One vector is turned by the same rotation once a tick. Each row is the vector after some number of ticks, and that number follows the row.
The counts run from 0 to 356.
[  1 -15  -1  20  18  -2  -5  24 -11   5 -24   7  -8  24  16 -18 -19  13
   3  30  -9   4   9  45 -24  22   1   7 -15  16   6 -25   6] : 83
[ -1  13   8   8  12   4 -10  29   7 -19 -23  39  19  -2  -3   1   4  -4
  17   7  13  16 -21  34  19 -28   4  14 -26  27 -14 -12  -7] : 300
[-28   4  -6   6  17   6 -13 -16 -13 -29  21   8  -2  20  13 -20 -11  -4
 -32  -3   0 -15 -20 -14  42 -20  -4   6  -4 -31  16  11  -4] : 122
[  5  14  18   0 -10 -21 -18  12 -17 -34  19 -15   2  33   0  17   5   8
  14  39 -12 -14 -19  -1   0   4 -13 -11 -31  -5  23  -4 -19] : 200
[-17  21 -12   8 -36  29  -4  16   7 -30   8  27  21  -2  -4  -8  -6 -22
  -6  10   6 -20 -22  -7  35 -26  -5   7 -24  20  23 -13 -25] : 97
[-19   2  -8   1  12   3  -4  -6   7  -8  12 -12  25  28   0   6 -33  -7
  -9   1  -1 -26 -10  -9   2 -21 -13  -2 -17  36  49   4  -4] : 190
[-12  -2  11 -24  24 -12 -26  22 -30 -13 -15  16 -16  23  11  -4   8   9
  -5  21   0   1 -20  35  -1  -1   9  18 -26   1 -27  20  -1] : 205
[-11  10 -12  27  26  13   6  32  27  -8   1  20  -5  18  15   2 -18   1
  26   0   7   1 -12   1  21 -22  -5  11 -39  27 -11  23  -1] : 302
[ 10 -25  29   5   2 -13 -29   1  -6 -17   8 -13   4  11  19  17  -1  -7
 -10  27 -31 -34 -15 -11   3  -1  -7   3 -25 -28  32   0   1] : 130
[-18   9   0   1  31  27 -13  21   8  36  -4  -8  10  20  26   8 -11  -2
   2  26   6  -6  -8  10   0 -27  11  -6 -11 -43  -3  20   1] : 40
[-10 -50 -17  22 -25   9  20  24   7 -13 -10  22 -10  18   2 -14  -8  13
  -6  27  -3   3   2  21  31  -7   9  -7   6   7  18   1  -2] : 80
[-11  -5  -4  17  11  -4  30  -4  -1 -16   1 -19  16  21  44   7  -6  13
  -1  29  -7 -14 -27  -8  37 -25  -6   3  10 -23  12   7  -1] : 331
[ 22 -26  17   4  -3 -16 -16  25  15  -1 -36   2  -9   8  30  25  -2   4
  -9  38  -1   9   1  27  17  -2 -15   3   7   9  20  23  -2] : 335
[ -5  32  -4  12  28  28  11  18  16   7 -36   3   6   5  38 -11 -10  11
  -4  11 -23  -2  17  30  21 -19  -1  22  16 -20  -5  -2   1] : 239
[ -7 -16   2  35  21 -24 -21 -24 -39   0  -9 -17   1  10  14 -11   0  24
  -7  41 -15 -13   7  12 -14   1  -7  10 -15 -14  13  15  14] : 339
[-14   6 -15  -1  23  13 -31  40  24 -16 -18  -8  11  16   8  10 -15  32
  -1  16   4  20  -1  14   5  23  15  -3  -7   5  34  -1  -6] : 171
[-17 -19 -13   2  19 -15 -47  17 -21 -16 -10   6  -1   6   8  -2  -2  14
  -4   4  20  11 -15  18   3   2  12   8 -28  43  13   9  22] : 276
[-24 -22   3  17  -2  29   9  15 -33 -13 -18  21   6   5   1  11 -38   4
 -34   1  12   5  12   5  15   4   1  30  -5 -15  -2  31 -17] : 256
[ -2 -18 -12   3   7  -5 -17  25  28   3  -3  37  -5  20   8 -16  -6 -26
 -24   5  -5 -28  -5  46   5 -27  -6  26   0  21  14   2  13] : 213
[  3  19  14   9  12  -6  -2  15 -27 -27  18 -18 -11  42  13  20  -5  11
  24  28 -12  -9  -9  -1  -2   8 -10 -12 -38  -7  14   3  -8] : 199
[-26  -1 -14  25  32   7  -4  17  18  -3 -14  13   6  12  -4  10  -4  20
  14  12 -29 -22  -5 -18   2   2   9  27 -28 -20  -8  40  -6] : 233
[  1  26 -32  21  27 -11  -9  -5  -8 -27   2  -1   3   4  26  -4  20  26
  -2  13 -26   8 -12  -1  23  10  -5  16 -16  -9  30 -18  18] : 147
[ -6 -46 -17  14 -22  -9   5  11  19 -33 -11  12   4   6   1  -2   4  18
  -2  37  -9  -4  -7  10  33  -5  13  -7   0  19  37  -1   4] : 79
[-10  -2   9 -15 -18  23  -3  16 -13 -34 -15 -11   1  20  15   5   0  24
 -23  19 -35 -12  37   9  22  -7  15  -1  12 -20  34   4  -6] : 263
[  2  23  23  11  12 -11 -24 -12 -10  -9 -21 -20  39 -13  13  13  22  18
  16  35   2   7 -18  -1  20 -31   0  -8 -16 -20  13   0  -2] : 43
[-13  25 -11  12 -18   7 -16   0   1 -28   9  17  41  -7 -13  -8  -3  -8
   3  12  -4 -13 -19 -15  13 -16  -5  10 -36  21  28 -27 -21] : 96
[  0  20 -15  13 -23  23 -38 -10 -27 -23 -13   6 -23  -2   0 -34   2  -1
  -3  37 -26  -9  20  13   0  -8  10 -19  -8   6  23  -1 -11] : 88
[ 30  -8  25   3  -8 -10 -16  16   4 -27 -34  -5 -10   1  32  22   7   8
  -8  30 -14   1   4  27  26  -5  -5   8  17  -3  16  11  -2] : 334
[ -6  15  14  10  18   7  15  22 -27 -10  20 -15  -5  52  19  18 -19  10
  16  21  -4   9  -2   7   1  -1  -8 -16 -35  -3  10  10   6] : 198
[ -7  -1 -38 -11  -5  29  18  44   9  13   4   0   1  16  39  18  -8  -5
  -6  23   0  -1  -7  -3   5   1  -3  19 -26   5  21  -2  17] : 354
[-18 -17  -2 -20  19  -6 -12   1   0 -26   8  21  17  23 -24  -5  17  17
 -10  21 -40 -16 -19   8  14 -14  22  -1 -20   6  30  -8  -1] : 8
[-24 -10  -8  26  20 -13 -16  -5  16 -20 -18  10  33  -1 -10  -7  11  24
   1  23 -32 -31 -17   2   6  -4  15  23 -10 -32  11  -7 -11] : 235
[-24  20 -16  21  25  26 -18   8 -31  19  10  20   8  19  -8 -22 -15   2
   2   2   3  11   1  -5 -12 -11   6   4 -52  12  -6   8   6] : 93
[-11  -8  -9  11  16 -24  11 -13  -5  -7   1  11  11  28   2  -6  20   6
   9  27 -18  -4 -25  -6  25 -32 -19  13 -34  32 -11  17   6] : 208
[ -7   9  24  15  19  15  -8   8 -31  -8 -21  13  15  21  11  -9 -41  -3
 -19 -14  -8   0  30  22  -6 -15  -6  23 -26  34  -3   9  -6] : 187
[  7   5 -25  -2 -17  21  17  46   5   7  -2   6  19  11  39  19 -10  -8
 -15  23   6   4  -4  13  -1   5 -11  29 -16   9  30 -22  12] : 353
[  1 -12 -14  20  16   7   2  10  15  13 -12   1 -12  32  22  12 -29   0
 -34  13  -3   6  19   3  19   7 -25  20   4  10  25  39   4] : 57
[ -9  -6  -3  -5  27 -35 -11  -1  -4  -2  -3   9  13  30   1  -7  17   5
   3  29 -11   6 -32   7  12 -22 -11  14 -35  33 -13  10   5] : 207
[-14 -33  15   3 -19  -4 -26 -19 -13 -14 -20  11  26   2 -14 -28  -8  -5
 -26  18  11   4  -2  -4  27 -33  -1  -3 -15  27   5   5 -16] : 184
[-16   2 -16  32 -11  17   9   5 -49 -21   9  25  14   2  12  -4   1   6
 -21   0 -12  -4   9   5  15  -6   7  25 -20 -30  26 -15  12] : 350
[  5   5   5  10  30  28  -4   1  -5  -5 -18  20 -19  14  32 -19 -40  -8
  -4  13  -6   5  -5  31  20   4   4   1   8 -11 -10  -6 -22] : 309
